In the data rows, the value 128 means zero.
In each game, the first row plays the second. By how much does the first row win? 10 means about a draw, 20 a big win and 0 a big loss. Wins can go round in a circle. Each row has two weighted sums of its numbers, A and B, taken from their middle values. A row wins by its A times the other's B, less its B times the other's A.
tensor([77, 163, 141, 150, 169, 138, 109, 111, 100, 77, 149, 174, 111, 99, 149, 201])
tensor([161, 127, 136, 106, 96, 146, 103, 122, 118, 151, 158, 176, 143, 112, 122, 108]) -> 10
tensor([112, 121, 129, 132, 112, 108, 113, 145, 136, 107, 135, 134, 154, 121, 97, 196])
tensor([118, 120, 102, 93, 99, 105, 155, 128, 131, 101, 110, 109, 162, 160, 139, 102]) -> 6
tensor([142, 100, 112, 109, 144, 148, 111, 103, 104, 94, 131, 114, 155, 156, 168, 129])
tensor([165, 123, 120, 109, 146, 120, 147, 150, 119, 127, 100, 106, 148, 183, 158, 111]) -> 10
tensor([155, 126, 104, 87, 111, 108, 140, 158, 137, 107, 104, 111, 144, 148, 154, 139])
tensor([141, 151, 162, 145, 130, 109, 147, 132, 105, 124, 99, 98, 124, 125, 122, 86]) -> 7
tensor([148, 133, 114, 99, 109, 106, 143, 151, 134, 135, 111, 114, 132, 154, 161, 149])
tensor([126, 155, 146, 124, 132, 129, 137, 148, 136, 168, 149, 124, 130, 131, 108, 171]) -> 10
tensor([136, 142, 142, 125, 122, 97, 144, 142, 130, 115, 122, 112, 138, 139, 152, 164])
tensor([132, 112, 121, 169, 173, 126, 121, 124, 105, 131, 110, 104, 63, 134, 127, 101]) -> 9
tensor([147, 155, 155, 138, 126, 103, 159, 150, 136, 113, 91, 98, 152, 153, 141, 123])
tensor([129, 130, 111, 103, 93, 157, 96, 82, 81, 99, 131, 123, 150, 149, 161, 133]) -> 10
tensor([153, 126, 118, 96, 78, 157, 91, 149, 133, 129, 172, 175, 140, 108, 99, 136])
tensor([0, 91, 176, 189, 255, 246, 36, 0, 59, 79, 159, 255, 87, 35, 146, 175]) -> 8
tensor([121, 156, 129, 110, 113, 89, 130, 149, 144, 100, 111, 125, 128, 128, 128, 128])
tensor([145, 117, 128, 114, 128, 107, 111, 153, 136, 166, 156, 150, 133, 110, 145, 107]) -> 12
tensor([133, 106, 167, 163, 171, 143, 83, 69, 91, 135, 113, 119, 81, 152, 124, 98])
tensor([173, 134, 123, 122, 100, 191, 118, 154, 145, 155, 141, 194, 103, 101, 129, 99]) -> 11
tensor([134, 127, 101, 124, 137, 170, 118, 145, 137, 159, 159, 144, 144, 109, 89, 168])
tensor([153, 126, 143, 129, 119, 105, 127, 146, 124, 167, 140, 139, 143, 122, 126, 86]) -> 9
tensor([148, 158, 147, 124, 105, 94, 161, 149, 121, 125, 107, 128, 128, 128, 128, 128])
tensor([120, 125, 157, 189, 164, 113, 126, 96, 94, 118, 120, 108, 36, 138, 104, 75]) -> 11
tensor([100, 118, 79, 73, 94, 255, 71, 133, 165, 166, 211, 255, 60, 66, 104, 87])
tensor([125, 97, 107, 121, 106, 155, 55, 146, 143, 129, 223, 174, 135, 97, 116, 203]) -> 6
tensor([81, 94, 104, 93, 143, 121, 141, 103, 126, 131, 120, 107, 126, 109, 115, 107])
tensor([138, 151, 148, 120, 101, 90, 139, 153, 164, 139, 117, 118, 143, 136, 126, 134]) -> 11
tensor([123, 148, 138, 115, 93, 94, 132, 148, 127, 111, 124, 125, 150, 124, 117, 174])
tensor([136, 120, 130, 108, 104, 121, 130, 112, 99, 108, 108, 113, 140, 120, 111, 97]) -> 10
tensor([139, 155, 117, 119, 108, 144, 130, 152, 155, 142, 140, 127, 141, 121, 107, 148])
tensor([128, 100, 150, 156, 162, 154, 62, 62, 108, 117, 113, 124, 61, 147, 129, 101]) -> 12
tensor([149, 177, 147, 125, 102, 110, 152, 148, 129, 107, 90, 98, 152, 136, 122, 94])
tensor([144, 106, 111, 141, 150, 108, 168, 138, 117, 103, 100, 107, 114, 136, 128, 128]) -> 12
tensor([104, 110, 99, 114, 138, 106, 165, 136, 122, 112, 100, 104, 67, 104, 122, 103])
tensor([152, 145, 133, 122, 102, 100, 136, 148, 144, 153, 132, 122, 143, 132, 139, 93]) -> 6
tensor([147, 171, 179, 160, 147, 105, 172, 143, 119, 100, 104, 100, 147, 149, 149, 99])
tensor([148, 169, 161, 140, 122, 104, 162, 142, 138, 128, 104, 103, 154, 128, 122, 100]) -> 9
tensor([138, 136, 110, 111, 132, 159, 128, 148, 149, 131, 143, 137, 145, 116, 98, 147])
tensor([133, 130, 137, 118, 106, 91, 127, 153, 174, 140, 115, 125, 137, 136, 116, 151]) -> 10
tensor([116, 119, 143, 149, 140, 125, 136, 137, 108, 133, 122, 123, 149, 134, 122, 172])
tensor([154, 111, 125, 99, 111, 107, 154, 124, 128, 117, 94, 97, 156, 133, 129, 86]) -> 6
tensor([109, 117, 93, 76, 95, 113, 147, 102, 147, 113, 110, 107, 158, 159, 138, 106])
tensor([157, 132, 131, 110, 121, 113, 144, 141, 118, 133, 100, 101, 154, 166, 151, 122]) -> 10
tensor([147, 167, 153, 139, 116, 108, 151, 143, 159, 157, 121, 114, 130, 149, 140, 128])
tensor([142, 178, 153, 132, 121, 102, 168, 145, 151, 115, 93, 99, 148, 135, 136, 102]) -> 11
tensor([134, 117, 158, 133, 159, 142, 169, 145, 123, 102, 107, 110, 148, 134, 123, 162])
tensor([128, 156, 143, 139, 128, 143, 147, 142, 138, 158, 140, 127, 118, 143, 119, 166]) -> 15
tensor([142, 135, 103, 80, 97, 209, 93, 154, 138, 138, 180, 213, 118, 87, 102, 115])
tensor([136, 130, 120, 132, 123, 143, 110, 152, 148, 128, 128, 128, 128, 128, 128, 128]) -> 12
tensor([0, 0, 55, 205, 194, 205, 18, 28, 104, 149, 173, 152, 137, 168, 216, 176])
tensor([95, 76, 161, 191, 170, 148, 46, 27, 96, 125, 117, 142, 0, 112, 119, 99]) -> 13
tensor([161, 136, 104, 127, 147, 121, 125, 161, 160, 124, 103, 103, 133, 157, 164, 149])
tensor([107, 145, 132, 146, 157, 151, 147, 139, 114, 104, 151, 150, 112, 113, 124, 201]) -> 10
tensor([86, 89, 125, 203, 198, 165, 41, 46, 81, 122, 117, 128, 128, 128, 128, 128])
tensor([148, 141, 125, 121, 108, 169, 127, 151, 164, 159, 145, 148, 120, 120, 112, 137]) -> 7
tensor([140, 110, 116, 95, 111, 109, 143, 144, 127, 118, 107, 117, 146, 147, 165, 141])
tensor([145, 130, 148, 127, 112, 97, 157, 150, 123, 101, 91, 100, 160, 128, 128, 128]) -> 11
tensor([37, 83, 77, 187, 176, 153, 60, 158, 166, 208, 217, 175, 97, 70, 113, 194])
tensor([140, 99, 89, 99, 138, 133, 124, 101, 143, 128, 120, 109, 147, 172, 165, 130]) -> 5
tensor([142, 161, 167, 151, 136, 99, 159, 136, 151, 132, 114, 106, 148, 127, 107, 93])
tensor([79, 38, 79, 136, 149, 148, 111, 46, 135, 131, 144, 120, 158, 134, 162, 141]) -> 10
tensor([96, 143, 147, 161, 149, 109, 128, 128, 103, 80, 143, 146, 135, 108, 143, 188])
tensor([80, 65, 199, 172, 175, 128, 74, 61, 81, 106, 127, 138, 0, 91, 140, 111]) -> 16
tensor([154, 128, 109, 121, 114, 106, 167, 149, 126, 86, 102, 105, 153, 162, 135, 94])
tensor([121, 146, 141, 142, 123, 112, 149, 137, 120, 98, 136, 117, 144, 119, 124, 180]) -> 10
tensor([116, 79, 131, 165, 162, 141, 121, 114, 93, 124, 114, 109, 0, 105, 147, 104])
tensor([39, 90, 115, 137, 149, 165, 42, 143, 143, 189, 226, 227, 103, 52, 125, 141]) -> 9
tensor([45, 64, 140, 121, 169, 167, 89, 26, 50, 110, 144, 138, 97, 86, 137, 139])
tensor([125, 97, 128, 139, 111, 94, 93, 141, 116, 152, 182, 140, 145, 137, 118, 144]) -> 15
tensor([139, 144, 130, 118, 107, 115, 116, 144, 136, 131, 158, 130, 152, 134, 104, 149])
tensor([143, 152, 130, 116, 113, 97, 147, 148, 131, 113, 102, 107, 149, 119, 116, 88]) -> 10
tensor([149, 124, 131, 105, 125, 108, 137, 155, 136, 119, 101, 105, 148, 153, 157, 144])
tensor([118, 150, 126, 139, 126, 135, 148, 147, 136, 103, 138, 129, 125, 119, 122, 184]) -> 13
tensor([146, 166, 165, 143, 119, 103, 167, 142, 115, 119, 90, 100, 156, 156, 153, 107])
tensor([148, 166, 131, 114, 108, 143, 140, 150, 167, 132, 122, 127, 133, 128, 127, 123]) -> 10
tensor([119, 111, 128, 144, 149, 109, 115, 145, 141, 162, 151, 133, 132, 125, 101, 185])
tensor([137, 168, 163, 163, 146, 112, 156, 130, 110, 105, 110, 104, 136, 110, 123, 89]) -> 9
tensor([165, 133, 97, 80, 127, 120, 134, 148, 142, 125, 97, 105, 145, 170, 164, 116])
tensor([160, 123, 138, 119, 162, 128, 130, 140, 115, 112, 113, 108, 147, 186, 167, 121]) -> 11
tensor([148, 163, 164, 143, 125, 100, 159, 141, 163, 125, 103, 104, 140, 144, 132, 90])
tensor([145, 175, 170, 151, 149, 132, 161, 131, 129, 147, 115, 113, 140, 115, 100, 87]) -> 11
tensor([140, 153, 150, 132, 113, 84, 144, 150, 156, 140, 112, 116, 145, 147, 132, 129])
tensor([141, 108, 124, 116, 99, 90, 163, 135, 124, 119, 101, 105, 100, 137, 115, 77]) -> 11
tensor([133, 133, 146, 131, 137, 132, 159, 146, 133, 126, 110, 107, 149, 139, 114, 151])
tensor([105, 109, 129, 155, 153, 149, 82, 78, 103, 88, 115, 125, 65, 125, 129, 111]) -> 8
tensor([147, 130, 149, 130, 109, 96, 132, 148, 155, 151, 145, 122, 135, 135, 145, 118])
tensor([130, 132, 155, 136, 143, 153, 137, 144, 131, 218, 154, 130, 112, 136, 114, 168]) -> 10
tensor([153, 160, 145, 129, 121, 122, 127, 119, 120, 103, 103, 108, 152, 157, 147, 109])
tensor([151, 164, 152, 132, 122, 132, 149, 143, 151, 128, 128, 128, 128, 128, 128, 128]) -> 10
tensor([148, 156, 140, 118, 112, 116, 135, 149, 137, 137, 121, 131, 146, 116, 143, 100])
tensor([119, 122, 87, 84, 100, 217, 67, 159, 158, 120, 207, 218, 124, 79, 66, 159]) -> 6
tensor([148, 155, 140, 120, 124, 158, 143, 148, 155, 128, 128, 128, 128, 128, 128, 128])
tensor([150, 113, 122, 147, 128, 136, 95, 87, 124, 92, 104, 121, 110, 115, 113, 91]) -> 13
tensor([137, 126, 115, 125, 107, 97, 144, 121, 122, 119, 94, 117, 161, 133, 141, 165])
tensor([114, 143, 132, 166, 147, 162, 156, 138, 108, 127, 142, 146, 107, 121, 126, 191]) -> 10
tensor([20, 110, 104, 141, 164, 119, 39, 116, 135, 191, 128, 128, 128, 128, 128, 128])
tensor([76, 36, 83, 119, 170, 136, 128, 80, 139, 157, 118, 118, 161, 145, 153, 147]) -> 8
tensor([134, 137, 143, 135, 121, 100, 167, 143, 136, 107, 89, 98, 71, 128, 128, 128])
tensor([160, 127, 98, 95, 93, 118, 140, 122, 138, 119, 101, 101, 155, 167, 146, 106]) -> 10
tensor([73, 48, 94, 196, 182, 138, 60, 143, 129, 225, 180, 155, 138, 80, 83, 247])
tensor([27, 20, 72, 135, 144, 175, 81, 15, 98, 115, 158, 138, 128, 96, 120, 140]) -> 3
tensor([145, 131, 163, 162, 150, 124, 156, 146, 131, 112, 92, 128, 128, 128, 128, 128])
tensor([99, 92, 98, 98, 148, 113, 154, 140, 129, 103, 122, 109, 145, 128, 111, 128]) -> 5
tensor([136, 153, 139, 141, 123, 116, 133, 127, 123, 120, 98, 128, 128, 128, 128, 128])
tensor([135, 114, 109, 123, 102, 117, 69, 127, 111, 135, 201, 157, 139, 111, 164, 175]) -> 11
tensor([150, 148, 120, 103, 94, 102, 167, 143, 136, 93, 104, 104, 149, 162, 128, 128])
tensor([157, 116, 121, 112, 107, 105, 154, 125, 121, 113, 104, 104, 128, 128, 128, 128]) -> 9
tensor([124, 152, 127, 115, 123, 124, 128, 150, 150, 164, 140, 123, 131, 132, 104, 171])
tensor([144, 166, 139, 119, 97, 90, 149, 153, 158, 123, 105, 113, 146, 145, 128, 126]) -> 11
tensor([144, 162, 161, 139, 130, 106, 155, 142, 109, 115, 95, 98, 155, 143, 122, 97])
tensor([112, 106, 104, 105, 106, 228, 81, 158, 145, 184, 206, 207, 99, 85, 70, 172]) -> 14
tensor([146, 175, 140, 124, 111, 134, 156, 151, 168, 122, 99, 112, 139, 126, 146, 110])
tensor([152, 122, 134, 128, 119, 177, 123, 149, 143, 159, 156, 158, 122, 118, 109, 140]) -> 3
tensor([147, 146, 150, 152, 138, 117, 147, 135, 100, 121, 100, 105, 157, 125, 140, 128])
tensor([144, 118, 144, 144, 121, 183, 124, 150, 135, 195, 160, 158, 112, 122, 110, 149]) -> 10
tensor([126, 91, 110, 99, 148, 133, 132, 96, 135, 121, 118, 112, 151, 128, 128, 128])
tensor([139, 162, 138, 122, 103, 104, 144, 153, 162, 133, 116, 116, 145, 135, 123, 137]) -> 12
tensor([143, 144, 124, 109, 97, 92, 158, 152, 131, 90, 87, 105, 161, 139, 113, 128])
tensor([153, 158, 175, 161, 140, 106, 172, 139, 132, 128, 128, 128, 128, 128, 128, 128]) -> 10
tensor([62, 145, 144, 181, 182, 148, 74, 90, 98, 118, 139, 195, 105, 84, 169, 189])
tensor([64, 83, 95, 124, 119, 168, 15, 15, 141, 219, 243, 255, 116, 94, 116, 119]) -> 10
tensor([143, 150, 159, 133, 122, 93, 152, 141, 117, 131, 108, 110, 155, 124, 128, 128])
tensor([142, 140, 139, 160, 142, 110, 144, 151, 134, 123, 115, 113, 130, 151, 156, 160]) -> 9
tensor([122, 125, 136, 139, 132, 118, 140, 147, 125, 120, 112, 119, 151, 137, 115, 174])
tensor([27, 16, 76, 143, 149, 174, 79, 12, 86, 118, 160, 140, 128, 92, 116, 148]) -> 6
tensor([144, 109, 136, 131, 153, 116, 108, 159, 141, 130, 101, 107, 144, 138, 172, 170])
tensor([145, 137, 152, 133, 119, 96, 137, 141, 114, 150, 125, 127, 142, 116, 98, 87]) -> 6
tensor([151, 137, 113, 105, 103, 102, 166, 145, 137, 89, 108, 103, 150, 160, 145, 101])
tensor([117, 81, 115, 119, 144, 187, 69, 145, 129, 213, 216, 170, 131, 89, 62, 216]) -> 14
tensor([139, 125, 118, 107, 89, 119, 137, 110, 124, 103, 105, 109, 155, 136, 115, 99])
tensor([116, 106, 80, 129, 179, 197, 114, 136, 113, 203, 174, 146, 136, 103, 89, 168]) -> 10
tensor([23, 144, 130, 180, 205, 181, 51, 52, 93, 101, 141, 227, 99, 62, 159, 180])
tensor([145, 166, 160, 149, 131, 110, 166, 147, 146, 124, 103, 100, 142, 147, 153, 108]) -> 9
tensor([148, 123, 114, 112, 118, 116, 94, 122, 128, 157, 163, 169, 141, 111, 128, 128])
tensor([139, 172, 140, 119, 100, 126, 143, 155, 167, 160, 134, 116, 118, 144, 124, 144]) -> 7
tensor([143, 164, 141, 139, 123, 104, 155, 137, 158, 134, 112, 106, 128, 128, 128, 128])
tensor([144, 170, 156, 136, 126, 101, 163, 139, 155, 119, 98, 103, 142, 108, 111, 84]) -> 12
tensor([143, 115, 88, 117, 134, 110, 167, 144, 128, 90, 109, 128, 128, 128, 128, 128])
tensor([156, 120, 97, 117, 122, 112, 155, 149, 129, 101, 94, 106, 155, 133, 125, 97]) -> 10
tensor([163, 128, 99, 103, 131, 128, 135, 138, 133, 98, 105, 108, 149, 170, 157, 113])
tensor([127, 113, 110, 104, 149, 146, 111, 89, 119, 110, 132, 113, 148, 186, 171, 129]) -> 10
tensor([140, 163, 158, 137, 118, 94, 163, 145, 146, 108, 96, 99, 118, 124, 98, 82])
tensor([162, 123, 130, 111, 94, 152, 96, 118, 117, 153, 171, 183, 143, 122, 113, 121]) -> 10
tensor([139, 180, 179, 155, 155, 120, 164, 134, 119, 140, 109, 107, 139, 89, 101, 90])
tensor([77, 77, 141, 154, 181, 190, 91, 110, 91, 221, 210, 156, 129, 91, 83, 196]) -> 17
tensor([150, 130, 127, 112, 105, 103, 159, 146, 129, 100, 88, 99, 133, 126, 122, 80])
tensor([143, 127, 142, 128, 105, 93, 119, 126, 122, 142, 148, 133, 150, 152, 122, 116]) -> 11
tensor([154, 145, 120, 155, 148, 111, 142, 153, 150, 131, 99, 105, 132, 165, 157, 146])
tensor([123, 117, 113, 103, 103, 103, 162, 135, 107, 103, 113, 110, 162, 165, 137, 99]) -> 8
tensor([130, 93, 146, 140, 118, 92, 174, 143, 118, 107, 97, 99, 56, 118, 125, 82])
tensor([111, 86, 99, 105, 130, 144, 119, 65, 125, 105, 131, 117, 155, 141, 172, 124]) -> 15
tensor([146, 113, 119, 119, 120, 179, 106, 151, 143, 140, 172, 169, 128, 128, 128, 128])
tensor([110, 80, 128, 157, 163, 146, 116, 118, 91, 123, 110, 111, 0, 106, 157, 111]) -> 4
tensor([115, 106, 110, 89, 129, 134, 128, 88, 132, 100, 123, 112, 157, 135, 135, 117])
tensor([67, 27, 133, 145, 149, 182, 87, 0, 64, 117, 128, 128, 128, 128, 128, 128]) -> 13
tensor([155, 137, 126, 149, 160, 116, 136, 152, 143, 139, 107, 102, 136, 171, 164, 145])
tensor([142, 121, 102, 114, 93, 98, 143, 131, 131, 110, 89, 116, 161, 131, 140, 152]) -> 11
tensor([147, 169, 159, 144, 137, 136, 154, 138, 146, 142, 107, 121, 137, 121, 107, 90])
tensor([97, 78, 112, 126, 106, 213, 63, 170, 164, 163, 216, 240, 75, 62, 110, 133]) -> 4
tensor([141, 151, 138, 135, 119, 110, 156, 135, 151, 127, 110, 105, 83, 128, 128, 128])
tensor([139, 106, 137, 124, 112, 111, 140, 140, 124, 89, 97, 106, 81, 122, 128, 128]) -> 14
tensor([158, 122, 136, 123, 146, 112, 155, 149, 145, 115, 97, 106, 140, 179, 159, 114])
tensor([131, 107, 129, 108, 110, 94, 149, 142, 116, 129, 115, 122, 156, 164, 139, 105]) -> 6
tensor([142, 103, 149, 162, 145, 141, 93, 89, 105, 109, 112, 119, 128, 128, 128, 128])
tensor([122, 185, 178, 157, 158, 124, 140, 110, 95, 123, 100, 114, 79, 126, 110, 87]) -> 9
tensor([150, 169, 164, 141, 121, 128, 157, 143, 149, 136, 102, 116, 145, 126, 153, 107])
tensor([43, 100, 96, 113, 93, 161, 100, 9, 67, 118, 134, 144, 113, 63, 86, 132]) -> 16
tensor([43, 0, 53, 152, 168, 150, 92, 76, 153, 138, 146, 123, 151, 132, 160, 152])
tensor([116, 148, 144, 140, 144, 115, 141, 140, 120, 108, 152, 124, 145, 119, 116, 194]) -> 9
tensor([147, 156, 152, 129, 117, 110, 148, 140, 116, 113, 95, 99, 139, 118, 123, 88])
tensor([144, 140, 124, 101, 140, 111, 122, 156, 153, 127, 126, 113, 127, 142, 175, 171]) -> 11
tensor([109, 139, 123, 167, 152, 152, 156, 134, 108, 75, 135, 152, 111, 109, 135, 193])
tensor([146, 113, 122, 102, 92, 164, 67, 98, 112, 153, 208, 199, 139, 113, 124, 154]) -> 9
tensor([110, 148, 149, 125, 132, 100, 138, 124, 106, 100, 143, 126, 151, 129, 118, 192])
tensor([146, 150, 135, 127, 116, 97, 151, 147, 130, 116, 115, 109, 138, 144, 143, 152]) -> 9
tensor([140, 143, 120, 112, 100, 114, 109, 151, 132, 126, 162, 135, 148, 133, 106, 147])
tensor([148, 154, 136, 140, 118, 106, 155, 153, 144, 114, 90, 98, 145, 157, 140, 120]) -> 10
tensor([89, 107, 130, 120, 149, 159, 81, 133, 107, 201, 177, 128, 128, 128, 128, 128])
tensor([149, 151, 124, 102, 95, 100, 165, 136, 131, 100, 100, 107, 148, 159, 131, 122]) -> 8
tensor([133, 134, 126, 105, 87, 226, 96, 150, 140, 168, 182, 242, 82, 91, 127, 88])
tensor([150, 167, 152, 129, 116, 108, 160, 147, 140, 97, 94, 100, 145, 151, 144, 110]) -> 11
tensor([139, 99, 127, 142, 130, 99, 113, 157, 182, 162, 159, 130, 123, 117, 126, 146])
tensor([148, 169, 150, 131, 122, 103, 152, 141, 159, 135, 110, 128, 128, 128, 128, 128]) -> 12
tensor([152, 152, 136, 129, 123, 123, 127, 117, 125, 97, 100, 108, 152, 155, 126, 95])
tensor([148, 108, 130, 159, 139, 135, 107, 101, 108, 100, 114, 113, 109, 138, 118, 103]) -> 10
tensor([71, 105, 125, 166, 147, 152, 128, 69, 96, 81, 175, 169, 116, 108, 116, 236])
tensor([142, 150, 145, 122, 106, 119, 153, 151, 149, 110, 112, 105, 156, 127, 116, 129]) -> 9
tensor([118, 105, 93, 83, 129, 119, 123, 125, 138, 129, 111, 113, 150, 148, 186, 140])
tensor([143, 136, 148, 134, 113, 95, 163, 134, 116, 113, 98, 108, 159, 151, 130, 138]) -> 10
tensor([131, 146, 107, 120, 118, 154, 129, 153, 148, 165, 149, 124, 137, 128, 128, 128])
tensor([147, 155, 147, 155, 128, 104, 165, 140, 132, 128, 128, 128, 128, 128, 128, 128]) -> 13
tensor([127, 112, 164, 156, 134, 105, 147, 128, 108, 119, 102, 102, 14, 117, 118, 76])
tensor([143, 147, 149, 159, 141, 101, 155, 147, 115, 124, 121, 113, 131, 152, 150, 159]) -> 9
tensor([121, 89, 103, 100, 136, 140, 126, 74, 135, 108, 126, 113, 154, 153, 161, 126])
tensor([161, 126, 102, 82, 129, 117, 139, 146, 132, 121, 109, 104, 147, 162, 160, 124]) -> 8
tensor([129, 187, 192, 169, 158, 121, 158, 114, 83, 114, 107, 113, 102, 123, 114, 89])
tensor([120, 113, 101, 112, 94, 234, 76, 119, 136, 161, 208, 255, 108, 77, 98, 111]) -> 2
